The rows below come in pairs that one turn or mirror swaps. Which row does each named row swap with?
The rows were stretched afterwards, more along some directions than others.
Gata: [ -0.5  -3.1   3.0  -0.4  17.5  13.4 -19.9 -17.8   3.4  -9.7  -3.9   5.6
   3.8   4.8  -9.6  -8.2 -14.4   3.2   3.1 -13.8   6.5  -4.8  -8.5  -0.2
   9.2]
muz: [  4.3  -2.1 -16.9 -21.6  -2.7   0.3  17.6  -4.3 -11.3  -8.8  -7.6   6.3
  -2.3 -11.3   0.9  -2.5   6.4   2.9  -3.9 -10.7  11.5   4.4   9.4 -17.0
  -3.8]
kavav: [  9.4  -4.1 -15.0 -17.8  -1.1   0.3  15.9  -8.9 -29.0 -13.0  -4.5   5.7
  -0.3   0.6  -6.8 -18.3  19.4  13.0   5.3  -8.7   1.2  -3.6  -2.2  -9.5
  -1.1]
demaz: [  8.5  -1.7 -12.2   8.4   9.0 -17.1  -4.6   7.4 -20.6  -0.9 -16.1 -16.4
   3.0   0.4  -2.6 -31.8  13.9   8.0  -1.0  -5.0 -22.5  -5.6 -11.5   8.9
  19.9]
sipef: [ 11.6  -7.1   8.8  19.9   6.7  -2.5 -11.0 -12.9 -13.9   0.3   3.1   0.0
  -4.7  17.9   1.3  -3.0 -17.0   4.7   3.6  10.9   1.3  -2.0 -23.1  10.0
   9.3]
Dov: [ -3.8  -4.4  -9.6  -9.9  13.9   4.4  -1.2   0.5  -2.3 -17.8  -7.0  -7.2
  -2.0 -11.3  -9.7 -26.3  21.3   0.5 -13.8 -33.4  -4.6  14.4  -6.2  -7.1
  12.6]
kun: [ 11.2  -0.1  -5.3   8.5   3.4 -15.7  -2.6  12.1 -32.2  -7.3  -9.3  -7.9
  -9.1   6.3  -2.6 -28.3  28.0   9.7  -0.6  -5.0 -24.4  -4.9  -8.5  19.1
  12.6]
palod: [  7.8  14.9 -19.4  13.2   8.1  -7.2 -17.5  -5.5 -12.2  -6.3  -9.1  -1.9
 -12.5  -4.8   0.2  -5.7 -21.3  -0.9   1.1  -6.9   2.2 -13.5 -10.8  10.7
  19.7]
Mut: [  9.3 -11.0  -4.8  -0.1  10.5  -9.1   1.4  16.2 -10.3 -13.1  -9.1  -9.4
  -8.9  16.3   1.4 -37.1  26.4  -0.9  11.7 -10.4 -13.9   2.1  -9.1   2.1
  20.9]
samim: [  4.7   5.5 -11.2   4.1  10.7   2.2  -7.3  -3.2 -20.6 -26.7   0.0  -7.6
  -5.6  -5.2  -9.5 -25.8  22.1   3.2 -11.6 -30.3 -10.5   2.7 -13.0  12.1
  11.0]
Kuv: [ 12.3  -9.4 -14.4   7.9  10.6 -13.7  -0.6   1.4 -16.6  -6.7 -19.1 -17.1
   7.9  -8.8   3.7 -21.6  11.0   7.3  -6.7  -8.0 -20.5  -5.6 -16.7   8.5
  18.6]
zigu: [ -0.6  -6.2  -9.9  -7.6  12.7  -0.3   2.5   1.6  -5.4 -21.5  -3.0  -8.3
  -4.1 -14.5  -9.2 -22.5  25.2   1.5 -15.2 -27.6  -7.7   9.3  -8.0  -1.8
  10.5]
fipin: [  7.7  17.7 -15.2  26.7   5.5  -6.3 -18.8  -6.9 -20.0  -4.5  -5.4  -5.9
  -9.2   8.8   1.2  -7.0 -14.9  -1.1   6.5  -2.4  -7.4 -22.9 -13.7  15.9
  23.5]
sab: [ 12.1   8.2 -13.6   6.8   8.0  -4.8   1.7  13.4 -18.8 -17.0  -3.4   6.5
 -15.0  13.8 -19.1 -30.6  29.0   5.6  13.4 -11.7  -9.4  -7.3  -9.1   4.3
  11.0]
bigag: [  4.5  -1.2 -15.2 -21.2   3.4  -2.3  10.5  -5.2  -6.4  -4.8 -12.3   5.9
  -3.3 -15.7  -0.3  -0.2  -1.2  -1.1  -5.8 -15.6  14.4   6.7   8.9 -16.2
  -1.5]
Buzig: [ -8.1 -25.7  -9.1 -17.7  18.0  -4.0   3.1   0.1   1.3  -5.8  -9.4  -6.1
   2.2  -7.8  -5.8 -30.3  20.2   2.8  -6.4 -19.6  -2.8  15.0  -2.9 -21.6
   9.7]
gif: [ -2.5  11.5 -20.6  -8.8   7.3  -3.9  -7.2  -2.1  -4.1  -5.2  -8.3  -2.4
 -12.4 -21.0   3.5   0.2 -20.1  -8.2 -13.4 -11.7  15.6   4.6  -3.2  -1.5
   4.3]
netad: [  0.8   1.4  -9.7   1.5  10.9   2.5  -1.9  -1.0 -11.8 -23.1  -1.7  -9.1
  -5.9  -9.1 -10.0 -24.3  24.1   0.2 -14.1 -29.9  -8.0   9.3  -8.5   7.8
  11.9]
Perin: [ 11.3   1.7   4.4  -3.5  -1.7  -4.0  -3.1  28.7  -2.9  -5.7 -13.8   1.9
  -3.5   5.9   7.3 -20.8  24.9  -6.4  -3.6 -15.7  -4.3  -3.9  11.5   0.9
   7.3]
tari: [-11.3  -6.6 -13.2 -11.3  13.3  17.9   9.8   7.0 -19.7  14.8 -10.7  -7.7
   9.6  -3.9  -7.1  -6.0  14.4   5.1  -7.1 -24.6 -21.3  -5.8 -19.0  -7.8
   7.4]
sitis: [ 11.1  -0.1   5.2  -0.8   3.5  -6.2  -1.7  22.5  -5.5  -3.7  -4.4   0.2
 -13.2  15.5   5.3 -28.2  29.9  -7.5   7.0 -11.5  -2.7   2.2   8.9  -2.8
   4.2]
der: [-13.4  14.6 -17.4 -10.4   6.2   8.5 -17.7 -14.1 -25.0  19.1 -10.0  -5.8
   5.5   7.1  -5.8 -26.4  -1.3   4.0   0.7 -18.3   2.5 -10.5 -15.9 -16.4
  31.2]
Pas: [  3.0  -0.8  -2.7  -6.1  -3.2  -2.7  11.9  23.0   2.1  -7.8 -24.6  -7.7
   0.5  15.6   7.8  -1.8  29.7 -12.8  -4.1 -25.7  -7.1  -7.1   3.7  -0.9
  20.4]
pire: [  2.1  22.3 -15.2   6.1   4.9  -5.9 -15.4  -0.7  -5.5  -7.3 -11.4   1.4
 -12.0  -9.6  -3.7  -9.1 -13.6  -5.9  -2.9 -10.6  12.4  -4.3 -10.0   1.4
  19.5]
Sadoz: [  2.2  -4.1   4.7   2.7   0.6   9.2  -1.5  -4.3 -30.2   1.7  19.0  -3.6
  -4.4  -4.0   6.0   9.3  -0.2  11.4 -11.3  -0.7  -7.9   2.8 -21.6   8.6
 -19.3]
Zel: [ -4.7 -27.7  -5.2 -16.9  21.6  -7.7   1.6  -8.9  -6.2   1.3  -8.2  -1.5
   0.1   7.8  -8.1 -34.8  18.8   7.7  12.5 -11.1  -1.7   8.6  -4.0 -24.2
  11.5]
gefil: [ -0.6  -5.0   5.3  -3.5  15.7  16.3 -10.8 -17.8   5.6  -5.6  -5.9   2.9
   6.2  -0.3  -6.7   3.7 -17.8   4.1  -0.1 -15.6   7.0  -2.3  -9.2  -2.4
   3.5]
Mefu: [  5.2   0.2  10.0   0.5  10.2  -6.8 -15.4  -9.6 -18.7   8.5  -2.8   6.9
 -10.6  19.0  -4.2  -7.8  -7.5   9.1  19.4   9.4   3.8 -10.7  -2.3   4.2
   6.1]
Zivo: [ -1.7   4.4   6.9  -0.2  15.2  15.1 -17.8 -16.6   5.1  -4.1  -3.4   4.2
   1.9   7.8 -11.1  -1.7 -13.5  -1.0   4.7 -16.6  11.4  -5.7  -6.0   0.0
   9.7]
tugi: [  2.1  -3.6   8.0   2.6   7.5   9.1  -5.6 -11.7 -25.9   1.5  20.6   0.7
 -11.3  -2.8   0.4   1.9  -5.0  14.5  -4.0   3.8   2.3   7.0 -23.1   2.5
 -17.0]
tek: [ -0.1   4.0 -11.8  18.0  -5.2  10.0   2.7   9.6 -37.9  -0.4   3.5  -9.5
   3.3  14.1   4.1  -2.9  25.2   7.9   0.2  -9.5 -31.1 -25.1 -12.8   8.7
   9.9]
kuveg: [-16.5  -0.9 -16.6  -9.9   8.7  20.0   6.9   6.4 -18.3  18.1 -12.1 -10.5
  13.0  -4.2  -2.1  -6.5   9.2   2.9 -11.9 -24.7 -19.4  -6.7 -17.9 -13.2
  14.8]
takel: [  4.6  -4.9  11.6   3.1   6.1  10.4  -1.9  -4.7 -26.9   5.0  20.7  -2.3
  -6.2   2.0  -0.3   2.8  -6.1  15.9  -3.6   2.7  -5.8  -0.3 -24.4  12.7
 -12.0]
Pored: [  9.1  11.4 -14.9   6.7   7.1   0.9  -7.0  -9.9 -26.4 -30.9   1.4  -6.9
  -4.4  -6.0 -10.6 -28.1  21.9   8.4  -9.9 -21.6 -11.5  -0.1 -17.7  17.8
  12.8]
korat: [  4.7  19.3 -16.0  23.0   4.4  -6.3 -21.5  -4.5 -16.4  -3.9  -9.7  -4.2
  -8.7   5.9  -2.4 -14.2 -15.0  -2.3   3.8  -3.0  -4.1 -19.6 -13.6  10.8
  27.8]
seze: [ -0.8 -12.3   8.5   3.6  19.5  -5.1  -8.1 -15.8 -17.2  12.1  -1.1   4.4
  -4.5  21.2 -10.4 -19.0  -7.5  12.0  23.2  11.2  -0.2  -6.8  -2.6  -5.5
   7.8]
Ror: [ 11.7  -2.5   7.2  13.6   1.0   0.2  -8.3  -5.6 -20.5   3.9  13.3  -2.5
  -9.5   3.4   8.9   2.1  -7.9   7.0  -5.0   7.3  -2.6  -0.7 -19.9  13.5
 -11.6]
Nubas: [ -6.8 -12.9  -1.8  -1.6   1.2  -0.9  13.7 -13.7 -27.6  -8.1  15.1  -7.8
 -15.7   1.8   7.5  17.5   1.7  12.2  -5.3  -0.6  -1.9   1.2 -11.6   9.0
  -8.8]
pusa: [ 12.1  10.8 -16.1  10.0  -0.7 -14.8  -1.7   8.6 -25.7 -19.6   4.3   4.3
 -17.6  18.0 -15.7 -37.0  31.8   4.2  14.5  -4.6  -5.4  -8.5  -5.8   3.6
  13.4]
gup: [ -0.3   8.0   5.0  -0.7  15.0  12.6 -24.6 -17.8  -4.1  -6.8  -0.1   7.1
  -0.1  11.0 -12.1  -7.8 -12.0   0.6   5.6 -16.9  12.3  -9.0  -7.9   0.9
  12.3]
Fodid: [ 10.9  11.7 -14.6   9.8  -0.4 -10.4  -0.5   5.8 -24.2 -21.7   3.0   5.2
 -17.6  14.6 -19.4 -36.9  27.9   6.6  13.9  -1.4  -4.7  -5.9  -9.4   2.4
  11.4]
magiz: [  4.7   1.6   5.9  -9.2  -3.6  -0.9  -0.5  22.7  -6.3  -1.9  -6.2   3.6
  -4.8   7.3   8.3 -11.4  22.4  -9.0  -3.8 -16.7   0.9   0.5  16.5  -6.1
   1.4]
Nonez: [ -5.8  12.4   3.3  -1.2  14.5  11.6 -27.9 -14.0  -5.7  -0.1  -5.0   8.3
   1.1  19.2 -14.9 -21.7  -2.4  -2.4   7.9 -17.9   9.0 -11.1  -3.2  -1.9
  25.2]
Zetot: [  1.8   3.4 -12.3  -0.8  14.0   1.2 -10.0  -4.8  -6.5 -24.5  -4.8  -5.9
  -4.5  -9.5 -11.5 -29.4  19.4   0.3 -14.6 -29.4  -3.7  11.8  -9.6   0.1
  14.5]
Tobu: [  8.5   5.8 -12.4   9.0   8.2  -3.7   1.9  12.9 -18.9 -13.0  -3.8   5.2
 -12.0  11.4 -25.5 -30.8  27.0   1.7   9.1  -9.9 -15.8  -3.9  -6.5   6.4
  10.3]
Sodev: [ -1.2  -4.1   5.8  -3.0  16.6  12.2 -11.9 -13.4   7.5  -4.9  -6.1   2.5
   4.0  -0.8  -7.6   2.9 -10.5   0.3  -1.1 -15.4   5.9  -7.1  -6.9  -3.2
   8.8]
Fenuk: [  0.2   5.5  -2.6  -5.8  -3.5  -3.2   6.4  20.4   0.7  -4.7 -21.6 -10.8
  -1.0  10.6  11.8   7.9  17.9  -9.0  -4.5 -22.1  -7.3 -14.2   8.4   4.3
  18.2]
zes: [ -7.9 -18.2  -6.1  -7.3   3.4   1.1  10.6 -20.4 -22.6  -6.9  10.7  -9.8
 -12.2  -3.4  11.8  16.6  -8.7   9.7  -5.6  -0.6   3.2   4.4 -20.2   2.7
  -4.0]
fumo: [  5.5   8.1 -13.8  -2.3 -16.2 -11.8  -3.9  -6.3 -25.2  -8.0  10.4   5.1
 -11.0   0.9   6.4  -3.0   5.5   2.9  -2.9   2.2  13.2  -7.2   8.6  -9.8
   3.5]
fomi: [  0.2   8.5  -9.5  -0.6   8.2   8.6   9.2  19.2 -12.3  -8.0  -8.1   4.2
  -6.7   5.2 -16.4 -15.6  26.5  -4.1  -3.5 -18.3  -7.7   0.9  -8.8   0.6
   0.5]
nipak: [  5.9  15.1 -17.3  11.1  10.5  -6.7 -18.2  -5.5  -7.6  -3.5 -11.6  -1.8
 -10.7  -7.0  -7.1  -6.7 -23.9  -5.1   0.3  -6.2   0.2  -8.3  -5.1   9.4
  18.3]
Rovet: [ 10.0   6.0  10.4  -4.1   4.1   1.4   1.1  26.3  -4.4  -4.5  -8.7   0.4
  -6.2  10.1   4.1 -16.7  23.1  -6.6   0.9 -19.8  -4.4  -1.5  10.6   3.1
   9.7]
Mib: [  7.5   9.7 -10.0   6.3   4.2  -0.1   6.8  15.8 -19.6 -19.7  -1.2   6.9
 -12.1   8.0 -19.7 -27.0  32.7   5.1   8.9 -10.7  -9.5  -3.8 -15.5   7.3
   5.6]
Rediv: [  8.0 -17.1  -7.7   5.9  16.0  -5.8  -4.7 -14.4  -5.0   0.9 -19.5 -12.7
  13.2  -5.9   4.7  -5.6  -9.5   7.6  -3.2  -7.4 -13.0  -6.0 -18.9  -0.4
  12.4]
Zus: [ 12.2   2.6 -13.7   1.7  -2.1   3.6  12.6  -9.3 -37.0 -16.1  -6.0   3.7
   0.2  10.8  -6.8 -24.0  26.2  14.0   9.6  -8.4 -10.0 -12.2  -5.4   4.2
   8.1]
Tolen: [  2.6 -16.2  -1.3   0.6  17.7   4.9  -4.7 -16.1   6.1  -2.4 -13.8  -5.7
  11.2  -9.9   1.4   5.5 -14.3   5.1  -6.3  -7.8  -1.4   0.5 -14.1  -7.8
   2.8]
lozaz: [ -3.9 -20.5   7.2  -5.6  21.9  -2.1  -6.5 -14.9 -12.2  12.2  -1.1   6.7
  -0.7  20.2 -13.6 -25.2   4.7   9.8  21.2   3.6   4.2  -1.1  -6.4 -19.1
  10.5]
desof: [-16.0   4.6 -15.7  -8.9  12.2  14.6  -9.1  -8.1 -23.7  22.3 -15.9 -10.6
  11.0   2.2  -1.4 -15.5  -3.0   2.8  -5.7 -24.1 -10.7 -13.8 -17.1 -14.6
  29.2]

sipef pairs with Mut
zigu pairs with Sodev
zes pairs with Pas
gefil pairs with Dov
Zus pairs with der

